[[122 126 130 128 130 125 128 125 128]
 [128 126 128 131 130 129 127 120 125]
 [113 128 132 130 127 126 134 132 130]
 [155 128 123 129 128 133 126 116 125]
 [127 128 132 132 130 125 129 129 126]
 [121 129 131 128 127 124 127 134 131]
 [134 128 126 130 125 133 129 124 130]]
=>
[[113 128 132 130 127 126 134 132 130]
 [121 129 131 128 127 124 127 134 131]
 [122 126 130 128 130 125 128 125 128]
 [127 128 132 132 130 125 129 129 126]
 [128 126 128 131 130 129 127 120 125]
 [134 128 126 130 125 133 129 124 130]
 [155 128 123 129 128 133 126 116 125]]

[[122 137]
 [103 110]
 [110 106]
 [142 137]
 [115 114]
 [141 133]]
=>
[[103 110]
 [110 106]
 [115 114]
 [122 137]
 [141 133]
 [142 137]]

[[127 114 156 112 128 131 133 149 119]
 [126 111 145 113 127 129 137 150 119]
 [128 151 120 138 109 127 130 127 149]
 [124 110 148 111 124 128 136 150 118]]
=>
[[124 110 148 111 124 128 136 150 118]
 [126 111 145 113 127 129 137 150 119]
 [127 114 156 112 128 131 133 149 119]
 [128 151 120 138 109 127 130 127 149]]

[[144 123 113 123 130 122 132 126 127 144 128 127]
 [130 125 121 127 130 127 125 129 137 120 112 127]
 [140 154 124 146 125 122 117 154 121 133 123 104]
 [128 138 127 121 132 122 134 135 127 143 109 119]
 [129 127 133 120 136 126 135 134 124 135 120 123]
 [119 138 130 121 115 122 126 119 123 130 121 119]
 [134 145 126 135 128 123 124 146 124 135 121 111]]
=>
[[119 138 130 121 115 122 126 119 123 130 121 119]
 [128 138 127 121 132 122 134 135 127 143 109 119]
 [129 127 133 120 136 126 135 134 124 135 120 123]
 [130 125 121 127 130 127 125 129 137 120 112 127]
 [134 145 126 135 128 123 124 146 124 135 121 111]
 [140 154 124 146 125 122 117 154 121 133 123 104]
 [144 123 113 123 130 122 132 126 127 144 128 127]]

[[130 114 121]
 [126 139 114]
 [117 132 126]
 [121 148 132]
 [146 152 118]
 [135 114 124]
 [102 115 131]
 [141 114 127]]
=>
[[102 115 131]
 [117 132 126]
 [121 148 132]
 [126 139 114]
 [130 114 121]
 [135 114 124]
 [141 114 127]
 [146 152 118]]

[[155 114]
 [ 99 137]
 [105 147]
 [116 110]
 [149 138]
 [110 150]
 [139 107]
 [146 140]
 [156 125]]
=>
[[ 99 137]
 [105 147]
 [110 150]
 [116 110]
 [139 107]
 [146 140]
 [149 138]
 [155 114]
 [156 125]]
---
[[141 141 121 156 119]
 [142 142 126 138 128]
 [120 120 129 122 128]]
=>
[[141 141]
 [142 142]
 [120 120]]

[[112 132 119 106 146]
 [131 118 135 113 146]
 [140 109 140 110 138]
 [141 108 118 123 128]]
=>
[[112 132]
 [131 118]
 [140 109]]

[[120 141 118 108 118]
 [121 112 131 144 127]
 [143 120 104 140 127]
 [126 128 141 141 127]]
=>
[[120 141]
 [121 112]
 [143 120]]

[[118 114]
 [100 117]
 [122 128]
 [124 136]]
=>
[[118 114]
 [100 117]
 [122 128]]

[[129 131 129 129 127]
 [129 128 127 127 128]
 [124 127 139 127 150]]
=>
[[129 131]
 [129 128]
 [124 127]]

[[126 117 113]
 [140 137 141]
 [126 108 133]
 [105 130 134]
 [121 123 115]]
=>
[[126 117]
 [140 137]
 [126 108]]

[[112 113 133 135 116]
 [127 124 120 112 140]
 [131 133 125 143 112]
 [117 116 134 113 132]
 [129 130 131 106 106]]
=>
[[112 113]
 [127 124]
 [131 133]]

[[132 130 102 146 129]
 [133 128 120 131 132]
 [123 128 106 134 131]
 [133 126 117 130 127]
 [129 129 133 141 134]]
=>
[[132 130]
 [133 128]
 [123 128]]

[[122 113 136 110 146]
 [121 117 122 116 135]
 [113  98 128  99 134]]
=>
[[122 113]
 [121 117]
 [113  98]]
